Each row is where one point has got to under a steady rotation. How many ticks took it there?
The counts run from 0 to 297.
[ 33  -3  28  15  10  29  10  -4   5 -12   0  40  11  14 -18 -10   3  -9
  -1  17   4  -9  -3 -11   4   2 -18 -46 -14  -7   1   6 -14   5  23 -17
  -7  -1  17   8  -7  12   2   6  41 -30   0  -6   1  -1  15   2  33 -31
 -27 -14  18 -16   2  -1 -42   3   9 -16   1] : 200
[ 28  15  36   5  27  20 -21  -3   2 -13  -9  16   7 -10 -15  -6  22  -4
   9  28   4 -19 -31  -8   9  -9  15 -27  28  -9  -6  15   2  21   9   9
   5  -5  25 -18   7 -16  31  -4  25 -33  12  -4  -6  28   0   7   0 -19
 -29  10   5   2  19  24 -26  26  21  -8   4] : 205
[ -6  -3   3   3 -21 -13   9  14  12  16  16   6 -13  12  17   1 -29  -5
 -10 -15  -1  25   9   5   6 -24  53  17  -6  16 -17 -43 -15   8   8   4
  -7  -7   3  -4 -11  17  -2 -20 -21   0 -23 -25 -10 -48   0   1   6  11
  21   1  18  21   8  -3  27 -33 -13 -10   4] : 60
[  4  -9 -46 -11 -29  -1 -23  -3  14 -18  -3  -4  -9  -3  -1   7  33   8
 -10  -3 -10  27 -29   4  -1 -24  -2  13  -3 -40 -20   3  43 -13   5   4
  20  -5 -16  19   8  12 -13 -13 -27  22 -16  21  14  20  -8  -5 -13  11
   2   9 -19   8 -32 -13   0  -9  31  24  12] : 249
[ 29   7   9 -10  21  -2 -11   5  17 -17   3   6   2 -21 -29  -6  37   9
  -8   3  27 -17 -19 -15 -22   4  -8 -31 -23  -5   2   4  -2 -14  -2 -17
  25   7  32  -3  -7 -10   2  -6 -11  19   0  16  -6   7 -28 -23  14 -33
 -37   2  -8 -21 -21  -5 -32  35   3   5  -4] : 191
[ -4   8  15   7  26   7 -10  -7   9   1  -3 -30 -16 -35  -7  -8  27  19
  32  -8 -22 -15 -13   5  -1 -24  24   4  12   9  27  31 -43  15 -16   1
   0  15  15 -10 -12 -13  14  -9 -35  17  15   8  10  13  -5   7 -35   7
 -19  -2  33   6   1 -24   9  21   1  -4 -19] : 122
[  2  -2  -2 -17  20 -31 -24  11  10   5  17  -2 -18 -26 -24   2  -3  22
  -4 -21  25  -7   6  -7 -24   2  32  -2 -15  -2  -8  14 -11 -12 -23 -16
  37  15  22 -11 -14 -24   5 -11 -28  29  14   7 -22  -9 -45 -12   1 -16
 -16 -13  -3   7  -9  26  21   3 -20   5  23] : 178
[-17 -11 -18  14  -9  20   6 -21 -15  -5 -25   6  14  -1  -7 -11  18  10
 -22   6 -31  -5 -21 -20   8 -45 -25   2   7 -25  19  11  12  18  18  -2
  -1 -19   8  35   4  11   7  12   9   9 -16  -4  12   0   5  -5   8 -15
 -18 -15  37  -2 -26 -46 -27 -11   1  19 -11] : 36
[ 28 -16 -24  -4 -33   8 -23   1   8  18   7  35 -15  24  -4   1 -26 -19
  -6 -10  17  11 -13  -6   5 -27  16   5  14  -1 -25 -30   1  16  15  -7
  23 -17  -3  12  -4  19   7   4  13 -27 -10 -16 -18  -9   1  -8  -6  17
   4 -11 -22  29 -15  24  23 -25  17  -6  39] : 265
[ 37  -4  -1 -10  16  17 -30   2   3   7  19  14 -20 -20  11   4  -5   3
  42   9   4   3 -15   5  16   5   7 -12  19  11   3  23 -18  23 -23  -5
  16   4  15 -11 -11 -17  40  -9   5  -6  28   6 -13  13  16  23 -39  33
  -8  -7  -5  13   8  11  16  29   6 -26   2] : 111
[ -4  -7   1   4 -33  27  -1 -17   4 -12  -7   3 -20  29  15   1  18   6
 -11  -2  -9  41  -4   9  24 -24   2   1  10 -33 -21  -4   5 -11  20   6
 -22  -9 -21  16  -1  18 -18 -13  21 -31 -26  15  17  12  12   9   6 -11
  14   1  13   8 -11 -19   0 -33  32  32  13] : 142
[ 10 -14   1  27  14 -22   9  -9   7 -28   6  37  18  13 -15   0 -16 -11
   2   0   9   8   0   2 -14   7  -6 -17 -23 -36   2   8  13  -8  16 -19
   3 -15   2  26   7   9 -30  -9  23  -5   5   1  10 -16  12  -6  41 -41
 -15 -12  -1  -6   8  35 -39 -16  -3  -6  25] : 89
[ 15 -19 -27 -23 -18 -18  -9  10  -3  28  36  17 -24   0  13  14 -43   7
  -3 -12  23  36   4  -7   5   5  15   0  -2  18 -24 -29  12  -7 -13 -13
  23  -4  -3  -7 -17  -2   2 -12 -16   2  -4   1 -27 -30 -14   5  -9  24
  10  -2 -21   9   1  15  42 -14 -21  -8  27] : 168
[ 28 -13  -5  22  10 -18  -5   0  15 -10  28  13   2  -3   8  10 -18 -20
  63  -3   3  11 -21  15   2   9  24  -2   8   7  11 -19 -11  18 -18   0
   4  -1  -9   1   2  14 -11 -20 -27  -6  16  -1   9  -7  27   8 -26  31
  -6  13 -20  11  17  31   7  11  14 -38   9] : 3
[  3  -8  24  -5  19 -18  15  -7 -13  16  11  -7 -11 -17 -20 -12  -5  17
  -6  -5  21  -8   5 -28 -10   4  -7 -20  -3  46  12 -20 -27  -5 -16 -22
   1  11  28 -14 -21 -14  -4   6 -11  -5  -5   6 -18 -25 -31 -15   9 -34
 -31   2  21 -27   3 -23   5  11 -37   3  -7] : 285
[ 13 -22 -28 -16 -22 -20  -1   9  -2  24  34  22 -23   7  10  10 -47   5
  -1 -14  20  38  14   0   4   8  10   5  -7  20 -22 -26   8  -6 -10 -17
  13  -3  -4  -2 -19   2  -4 -10 -11   0  -3  -5 -25 -36 -10   6   0  20
  10 -11 -15   9  -1  14  37 -21 -23 -10  23] : 169
[ 13  -4 -27 -24 -26  13 -27  -5 -11  15  -5  16  -5   1 -38  -2   2  -2
 -25   9  -6  -7 -35 -24  -5 -30  -2  -8  26   2 -29   2  34   2  24   5
  35   8   2  -9   7   3  14  21  -3 -14   3   3 -13  22 -31 -13  -5   7
 -23   2  -8  11 -23  17  14  -7  20  15  22] : 260
[ 53  -3  10  -7   0  16 -12   9  28 -22  12  28  -9  -4   5   0  32  -2
   6   4  40  10 -11   2   0  10 -13 -33 -22 -24 -10  -9  -6 -11  -2 -20
  13  -9  24   9 -12   3   4 -25  21  -8  -8  11  -7   9   7  -7  11 -25
 -13   0 -29 -13 -15  -6 -35  28  22  -3   6] : 195
[ -3  -7   0   8   3 -18  -3  -6 -15  26  -3  12   6   0 -38 -10 -35 -12
  -8  -7  -3 -27 -15 -31 -14 -35  24   4  23  33   4 -23 -16  24  11 -11
  22   0  15  -4   1   4  10  26 -11 -11  -2 -26 -14 -19 -25 -22   3  -5
 -27  -7  17  14  -2  22  18 -13 -14 -14  17] : 271
[ 35   5  32  18  17  16 -27   1  16 -18   3  24   0  -1  18   0  12 -16
  28  18  13   2 -29   9  22  -9  25 -17  23 -17  -3  -5   0  29  -3   8
  -1 -20  15 -11   8  -4  28 -22  22 -33   2  -8  -2  19  22  10 -13   1
  -6  14  -9  17  27  24 -19  20  28 -17   6] : 208
[ -3  -5  14  -2  -1 -20  26  -7  -2  -3  19   4  -5   4 -28  -1 -11  11
 -17  -5   9  21  19  -6 -24  19  -3 -29 -28  12 -13  -7   2 -39  13 -15
  -7  23  -3  -7 -14   7 -46  -2 -12   2  -4  16   3 -25 -23  -5  42 -44
 -18  -2  19 -32  -1   8  -6 -20 -21   8   6] : 77
[-24 -14 -25  -3 -16 -22  12  -8 -33  22   3  11  20  -1 -19   4 -45  -7
 -21  13 -24  10 -18 -25   2 -23  -1   0  18  29  -9 -32  47  11  19   5
   7  -9  -4  -2  13  13  -7  14 -17  -1 -11  -9  -7 -29 -15   0  12  12
 -13   8  20  -4   7  -4  14 -28 -28  -3   5] : 160
[-14   0   5  13 -13  27  23 -20  -4  -6  -3 -23 -10   2  -8 -10  31  16
  -1  -2 -31  10   1  -4   2 -20 -18  -8  -8   5  15   9 -26 -10  14  -1
 -28  17  -2  10 -12  14 -22   1 -18   2 -11  16  26  -3   8   5   2 -11
 -12  -4  47 -18 -21 -60  -8  -8   5  14 -27] : 132
[ 18 -21  -9  31   8 -13  18 -14   2  -2  30   7  11   2   1  -1 -31 -20
  59  -5 -11   7  -6   6  -5   7  -2  -8  -2  25  25 -11 -26  15 -11 -12
  -9   1 -13   8   0  23 -28  -3 -24  -5  20  -3  17 -28  37  10 -10  22
 -14  -6   5  -3  15  10   0   1  -3 -41  -2] : 6
[ 41 -22 -19  16   7   7   9  -2  -5  -7  17  45  21   1   6   2 -35 -18
  28  21  -3   8 -10  -4   6   8 -30 -26  -6  -1  10  -6  13  24   4 -17
   6 -15  10  20   2  18   9   1  22  -9  18  -8  -4 -16  40  16   6  16
 -18 -12  -4  -8   5   4 -27  15  -4 -44   1] : 102
[-22  11  18  -8   9 -32   9   5  -3  11   7 -22  -2 -17 -25   0  -2   8
 -20  -4  -4  -5  -4 -12 -14 -12  41   1  -2  37  -8 -28   1 -15   1   6
   9  19  13 -27 -11  -6 -15  -8 -58  21 -11   1  -5 -28 -42 -14   3  -7
 -14  24  25  -9  12  -1  21 -10 -23   2  -7] : 66
[-16 -16  -6  11  12  12   6 -36 -14  -1  -1 -15 -21 -10 -17 -12  13  26
  20 -15 -18   0   2  -6  -3 -15 -22  -9   5 -10  30  55 -35  -4  -7 -23
  -9  10  -6  19  -8 -10 -15  15  10  -3  15  22  14  15   2   7  -4 -27
 -23 -29  35  -5 -17 -18   4  -9  -4  19   4] : 23
[ 22 -11   7   2   7 -20 -17   0  21 -29  18  26 -13   2   1   8   7   6
   8  -6  38  26  -4  10  -8  21  12 -16 -17 -42 -22   6  16 -23  -5 -14
  11  -6  -4   7  -1  -8 -22 -28  12  -9  -3  21  -3   5  -8  -4  22 -33
  -6   3 -31   0   9  42 -17  -6  11  12  36] : 85
[  0  -6  -8  -6 -33  35   5  -2 -16  22  -6  25  -1  21   8  -8 -24  -2
 -32  13 -24  19  -3 -12  23 -36  -2  -6  13  13 -19 -23  12  17  32   6
  -6  -9   5   5  -6  16  22   6  21 -21 -19 -22 -12 -20   7  11   9  16
   5 -10  34   9  -8 -30   9 -29  -2   0  -4] : 48
[ 23   3   9  10  20 -19 -20   1   9  -8  17   6   6 -16 -12  11  -7 -14
  46  10  -7  -9 -34  11  -3  -2  32  -7  25  10   1   0   7  18 -11  10
  22   5  -3 -21  11   1   1 -10 -27 -10  25   1   4   7   2   8 -24  23
 -18  19 -14  17  29  54   8  17  13 -27  11] : 0
[ 14  -8   2  -6 -18 -22  17   9  18  -5  34   2 -17   6   8   7  -2   5
   0 -15  31  40  18   7  -6  21  11 -14 -29   7 -22 -42  -3 -37  -8 -12
  -6   9  -6  -6 -22  13 -43 -29 -22   5 -20  19  -3 -33 -10  -4  20 -15
   7  12  -8 -18  -2  -8  11 -13  -9   4   7] : 73
[ 38   8  12 -11  16   0 -18  10  23 -23   5   8  -2 -24 -19  -5  40  10
  -3   5  31  -9 -21 -13 -17   5 -10 -29 -22 -12  -4   5   6 -12  -5 -16
  28   1  30  -3 -10  -6   5 -14  -6  11  -1  19  -7  13 -25 -21   9 -33
 -34   6 -19 -19 -17  -1 -32  38  13   5  -4] : 192
[ 30  -7  -8   8  28 -14 -22  -1   2 -25   6  25  19 -21 -14  10   7  -8
  19  20  13 -10 -40  -9  -7   2  -5 -21   7 -25   4   8  47  14  -7   0
  30 -21  14  -1  14 -10  14  -7  -2   4  14   8  -7  17  -2  -4  -3  -6
 -31  11 -28  -1  11  34 -34  31   6 -13  12] : 96
